Each path is a new rotation, seen through one point. The rows after it are directions, each followed by how far the rotation turns it, in degrees a step (0 if it stays put).
Each turn is a multiple of 5 degrees from 10 to 175, or 0.
Each row of a path follows its step; steps can be skipped.
Path 1:
step 0: [  7   1  16  11  -7 -14   9  60  28 -16   7 -10  -8   6  17  -4 -17  19
 -21  51  -8  29  31   4   0  37  10  -2 -14  14   8  15  11   7  -6  42
  -7 -39   2 -40   3   1   8   7 -17 -20   2  28  10 -26 -40   5   1 -23
  21   6  -2]
step 2: [-24   6 -26  -1 -16  17 -32  22  23  21  25  38  15  -3  -4   3  25  36
 -14  19   5 -14  -1  21 -12 -28   0   7 -21  24 -18   2 -23  27 -23  39
 -13   1   2 -17 -10  30  24  27 -23  19 -30   8   1 -16 -12  27 -19  -9
   2  45  11]
step 5: [  0  42  -6  25 -13  28 -17  26  41 -15  29  -9  -9 -34 -13   8 -14   9
 -20  36  -2 -26  22  10  -9  20 -13  -4 -11 -14 -18  23  21 -22  -1 -24
   3 -49  -1 -15  -5  29 -36   0 -12 -10  32  26   1   6   2  19 -15 -23
  -5  21  11]
step 6: [-15  10 -10 -15   7 -14 -21  28  27  -5  -2  -7  23   3  -1 -14  -4  24
 -21  22 -15 -15  48 -34  -2  -7  27 -12 -11  61 -13  -2  39  18 -29  13
 -13   7 -16 -22 -30   9   1 -10 -24  10   8  33  -3 -14 -11  21  33 -11
  11  33  -1]
step 8: [ 39   3 -12  26  17  14 -34  18  21  -3   1  45  23 -18  20   1  28  -4
  11  54  31 -44  12   9  12 -33  -8  11 -11  23 -18  -5  -7  -7 -14  31
   6 -23 -15 -26  13  -6  44   5  -3  10  -3  -7  20   6  13   8  20 -14
  -5   2   8]
step 10: [ 10   4  10 -16   4  18 -35  -9  24   8  19 -18  12 -44 -14  -4 -27  26
  -9  42 -24   8  30 -17  17  22  23   6 -22  32 -34   0   2 -28  -7   6
   3 -12  29   3 -13  33  22  29 -16  -6  35 -10  -4  -8  17  11  39   8
 -27   8   9]
step 11: [-20  52  10 -19  12  30   4  18  35 -12  49  26 -15 -31   1   9  10  10
 -31  38   7  -2   8   6  -3   4  13  -3   7  45   5 -13 -25   3 -18  -4
   2 -14  11 -21   3  15 -20 -11   9  -6  -6  31 -25 -16 -24  23   8 -15
  32  20  26]
step 12: [ -6 -12 -35 -16   8   0   9  29  19  -1 -10  -3  35  -8  40 -15   1  16
 -17  32  67 -22  27   4  21 -10 -18 -12  -4  22  -3 -13  32   0  -8  -5
 -28 -30  -8  -3 -13  17   8  -2  10 -19  11  -8  -6 -15 -17  33  50  10
  -9  20  23]
step 15: [-16  10   3 -30   7   9 -37  -7  24 -32  -4  15  -8 -28  -5  19 -17 -26
   6  40  -8 -17  26 -28 -19  48 -11  -4 -33  34   9 -13  -1 -17  10  21
 -22  -9  16 -20  -3  10   7 -14 -32   2 -22   5   3 -26  -8  13  33   6
  41  11 -14]
step 16: [ -1  13  15 -14 -10  17  12  33  12  17  23   5 -17 -32  28 -10 -24  -2
 -18  48  -9 -17  -3  28  18  32 -15   4  -2  32  -6  -1  14   9  17  -6
 -23 -10  11 -11 -35  31  26  33   8 -18  15 -24  -8 -15 -31  14  11 -28
 -22  40  -4]
Directions:
[  2  -2   6   5   3  10  -1   0  -2   1   8   3   0  -6   0  -2   1   3
  -1   4  -1  -5  -1  -1  -4  -9   6   8   2 -12 -10  -7  -4   8   8   2
  -5  -6   8   8  -3  -8   2   0   6   3   6   5  -7   2   6  -1  -6   0
   9   8  -1] => 120
[  1   6  -1  10  -4   5   0  -1   1  -1  -3  12   3  -1  -1  -3  -6  -9
   6   3 -13   8   5   7   3   1   3  11   0   0   3  -3  -1   4  -3   6
   3  -4  -3  -5  -2  -5  -8   3   9   5   6  -6   7   0  -6   8  -1  -6
  -6   0   6] => 135
[ -1   4 -10   4 -10   1  -6  -1   2  11   4   1  -2  -1  -1  -7  -4   7
  -4 -10  -6   1   4  -4  -1  -6  -5  -3   1   1  -8   0  10   3   7 -10
  -5   5  -5  -2  -8  -3   4   3 -10   1   0 -11   1   3  -5  -1  -5   2
  -1   5   3] => 100
[ -2   8   8  -2 -10   4   8   3   0   6   5  -2   5   3   6  -5  -6  -3
  -7  -1   0  -2  -2  -2   2   2   6  -6  -9   7   3   2   1   9  -8  -3
   3  -6   0   6   1   3 -12   6  -3   4   4  -5  -7  -2  -1  -3   7  -4
   9   2 -11] => 70
[  4  10  -7  -6   9  -8   2   1  -2  -2  -2  13   6  -1  -1   6   5   0
  -7  -5  -7   7  -3  -6  -2   6   2  -2  -4   3  -2   6  -6   0  -3   0
  -2   4   2  -5  -7 -11   5   7   4   2 -10   5   1   3   6   0   0  -5
  10   5  -4] => 160
[ -6  -1   3  -7  -4   2  -5  -3   7  -4  -1  -6   2  15  -2  -3   6   4
  -4   6  -5   3  -7 -11   2  -7   1   5   1   5  -4  -2  -4  -9   4   9
  -1 -12  -8  -3   0  -2   3   3   6   8  -2  -6   4  -1  -8  -1  -3   5
   4  -2  -5] => 170
[ 10   1   9   4  10   5   6  -6   0   4  12   7  -3   4 -10  -2   9   4
   2  -1   0  -7  -8   4  -4   3   1  -1   2   8   0   7  -6  -5   0  -5
   3   1   1   5 -10   4  -1   8  -2  -2   6  -6   9  -5  -1  -2  -2   1
  -9  -2  -1] => 120
